Named turns come first, each shown by rows before and after it. Which turns, in which order, take the first row of each pair that follows to the second? Write the first one first, as in the answered first pair.
F:
[ 11  -6   5 -17  -9  -1  11 -30   1  10  16   8  -7   4  15 -12   8  17
   9  -9  -4  -4   5   0  -7 -21   4 -13 -18  -8  21  -3   2   5  11 -40
  -4   9   0] |-> [ 10  -9   8 -10 -10   1  -7 -22  -6  12  18   5   3 -12   9   5  14  17
 -14 -17  -7 -10  -1   5  -1 -22   3  -5 -27 -20  -5  -9  -1  -8   3 -28
 -26   7   0]
[ -9  -8  -6  -7   2 -11  -6  -8  -7 -17 -14 -26 -10  -7  -1   5   6   4
  14  -2  -3  -2  10   5   8   1   2  -1 -15  -2   6   2 -17   3  11 -11
   6 -11   5] |-> [ -7  -7  -5  -8   0  -9  -4 -12  -5 -14 -13 -24 -10  -5   2   6   8   5
  18  -4  -3  -2  12   9   6   1  -1   2 -14  -3   8   1 -14   4   8 -14
   5 -10   5]
[  1  12  -1   1 -21   9 -13  -8 -11  -1   1  10   6  11   6   5   1   1
  11   3  -2  11  16  27   1  -9 -11   4  -7   9  -6  13 -18  14  10 -10
   1   6   0] |-> [  0  13   0   5 -22   9 -23  -1 -18  -3   0   6   8   3   3   9   2   1
   0   1  -5   5  11  26   5  -6 -14   5  -8   5 -18   7 -19   9   7  -3
  -8   4   0]
[ -1   7   0  -1   8  14   1   4   2   3  11  -3   8   4  -3  -4  -4 -16
  -6 -10  -3   8 -18  12 -12   0  -4   0 -10   0  -6  13  -9  -3   3   1
 -10  -9  -2] |-> [ -3   7   1   0   9  10   1  10   0  -1   8  -5   6   3  -2 -10  -4 -17
  -8  -4  -6   8 -16   9 -12   5  -1   2  -7   1  -3  11  -7   0   5   7
  -9 -16   1]
B:
[  6  -7   7  -2   1   1   6 -12   2  -6  20   7  -1   4   2  18  18   2
  -1 -17  11 -12   2   6  -9  18  -1   9 -14   0  -5   8 -12  -7   1  -4
   5   0   2] |-> [ -2  -3   4  -1   6 -10  11  -1   0 -19   5   0  -7   4  -1  13   6   0
   6  -5  12 -11   2  -7 -11  23  -1  14 -10   1   6  12  -2  -1   0   2
  17  -6   6]
[ -3  -7  -2  -3 -14 -12 -17   2 -15 -10  -3 -16  -1 -17  -9  19   4  14
   0  -1   1  -7  11   1   1   1   0   6 -20 -11  -5   6  -1  -6   1  10
  -4 -24  -2] |-> [ -1  -8  -2  -9 -16  -8 -16  -4 -12  -3   3  -9   2 -14  -7  21   9  14
  -5  -5  -1  -8  11   6   0   0  -2   5 -24 -12 -11   4  -8  -9   0   6
  -6 -19  -2]
[ -5   0   8  13   9 -15 -18   5  16  -9   8  -1   1   9   5  -6  -1  -6
 -30  -7  11 -10   2  11  -8   6  -7  -8   0  10 -13  12 -16  -4  -7   6
   0   4  -8] |-> [  0  -2  11   7   8 -15  -9  -2  21  -8  13   6   2  11   5  -4   4  -4
 -26  -7  15  -7   2  10 -10  12  -8  -5  -3  10 -12  13 -20  -9  -6   6
   6  10  -9]
[  7   9   0 -18  -4  -7 -16  -8 -11   1  -2   3   3   0  -6  13   1   3
   3  -2  -8   0   1   8   8   1   2   5   9   2   1   1  -5  -8  -1  -4
   4   5   4] |-> [  5   9   1 -19  -3  -9 -12  -7  -9  -1   0   3   1   0  -7  11   0   4
   7   3  -4   0   1   5   6   0   1   7   9   1   6   2  -5  -6  -1  -6
   6   6   4]
S:
[ 9 -2  5  0  0 -1  7 -5  1  5  9 10  9 -3 -2  1  5  0  5  3  2  1  4  0
 -4 -3  1  4  4  0 -4  2 -1 -7 -4 -8  3 15 -4] |-> [ 9 -1  7  3  7  0 10  2  0  5  4 12  5 -4 -1 -5  1 -2  1  5  2  4 -3 -5
 -4  0  7  6 10  0 -1 -1  5  0 -4 -2  3 15 -1]
[  6  -7   3 -12  -6 -15  14   2  -7   5   4   6   2 -10  -2  -1  -1  -8
  -9  -4   2   1  12  10  -2  -9 -14 -13  -5 -15  13  -8 -16  -1   8  14
  -1 -10  -1] |-> [  3  -3   2  -8   1 -16  14  14 -10   3   0   6   2 -11  -5  -6  -8 -11
 -11   0  -1   1   8   6  -3  -9  -8 -13   4 -12  11 -11  -9  -2   9  24
  -3  -9  -4]
[ -2   1   0  -3   2   0  12   0  -3   8   5  -6   3   9   4  -7  -7  -2
   9   0   8   0 -18  -1  -5  -8  -2 -14  -2   8  15   1   8   4  10   8
   5  12 -11] |-> [  1  -1   1  -6  -3  -2  12  -5  -6  10   6  -7   8   3   1  -3  -4   3
  15   1   4  -1 -14   0  -2 -12  -4 -16  -4   2  14   1   3  -1  11   2
   2  14  -9]
Pairs:
Between the rows of a pair lie 2 to 3 turns.
[ 15  13  16  -7  17  19 -10   3 -10   9   2  15   4  -4 -13 -10  12  -6
 -25  -4   9   6 -22   0   5  -1  -4  12   8  -3  -2   6  10  -3 -14  -2
  -5  12 -18] |-> [  9  13  15 -10  21  15   0   3  -5   4  -3  14  -4   4  -9 -20   5 -11
 -13   3   8  10 -17  -5   3   1   0   8  12   6  16   8  19   9 -10  -5
   8  11 -16]  F then F then F
[ -9  15  -7  11  12   1  -7   3   9  -5  -5  -6  -3   6   5  16   4  -7
 -19 -14   3  -6  -4  -3  -7  12   2  10  -5   6 -14 -10 -11 -12   0  12
 -14  -2   8] |-> [-12  15  -9   3  17  -2  11  -8  15  -5  -5  -2 -14  22   7   0  -6  -9
   1 -10   6   1   1 -11 -10  14   5   4   1  16   9  -4  -7   4   5   3
   5   2   4]  F then F
[ -6  -1  -6   1 -15   7   8  16   2  -7   8  -5   2   1  11  18   7  16
  -9 -19   0   5  -1  -6   6 -10  -1  -2 -17   9   1   2 -12   7   4   4
 -16 -10   9] |-> [ -8  -4  -7   3  -7  -4  15  23   3 -17  -1  -7  -1   0   9  17   3  17
   6  -9   4   3   2 -17   5  -3   1   3 -16   9  11   6  -6  10   8   7
  -5 -10   9]  B then B then B
[  2  -1  -4  -1  22  -5  -1  -9  10   2   5   8  10  14   3   7  -4  -6
   0 -16   8   1  -9  -9 -13   5  15   5  -9  -8   5  17   4  -6   0   6
   3  22  16] |-> [ -5  -1  -5   4  19   2 -21  -4   3   5   2   3  10  10   4   4 -10 -10
 -16 -23   0   2 -11  -1  -6  -6  12  -5  -5  -8  -2   9   0  -4  -1   9
 -12  15  18]  B then B then B
[ -1   1   2   2 -11  -1 -15   9 -14  -2 -15  -4  10 -19  -9   2  -5   3
  -8   8  -5   6  -4  -5   9 -12  -3  -3   3 -10 -12  -9   3  -3  -1   2
 -18  -5  -4] |-> [ 16   3   8  -7 -10   0   6  -7   0   7   0  14  13 -11 -10   7   8  12
  11   6   0   5  -2  -8   0  -1  -2   7  -6 -13  -4   2   0 -11  -3 -10
  -1  15 -12]  B then B
[  4  12   0  -1  -6 -12 -12  24   2 -17  -4 -12  -5 -10  -9  -8 -18  16
  10   7  -9   7  20 -14  16 -26  -5  15 -11  -1  -1   2 -18  -7  -9  -4
  -8 -22  16] |-> [ 14  11   6  -9 -13   0  -7   4  15   3  15   2   2  -6  -5   2  -1  20
   7  -7  -9  10  20   2  12 -26  -7  16 -19  -4  -9   8 -32 -18 -15 -17
 -11  -8   9]  B then B
[  2   1   3  -6   5   6  14 -10  11   3  16   9  -7  22   3  -3   5  -3
   2  -7   4  -3   1  -2  -4  12   1   3  -3   8  12   6  -4   1   0  -2
  15   2  -4] |-> [  3   1   3  -4   9  -3  15  -2   8  -7   7   5  -8  12   0   3   5   0
  12   0   6  -8   4 -10  -7  17   2  13  -6  -1  11   6   2   0   2   4
  18   3   1]  F then B
[ -8  -7   0   2 -25   4 -14 -14  -5   6   8   0  14   1  -6  10   8  -5
   7 -16   3   4   9   1   3   0  -9 -10 -20   3  -4   2 -22   4  16  -7
 -11   0   3] |-> [-18  -6  -9   6 -17  -9 -16   2 -14 -11 -14 -11   7  -5 -10   2  -7  -7
  13  -4   5   1  12 -11   4   3  -5  -6 -13   3   5   3 -12  14  18   6
  -2 -10   8]  B then B then B
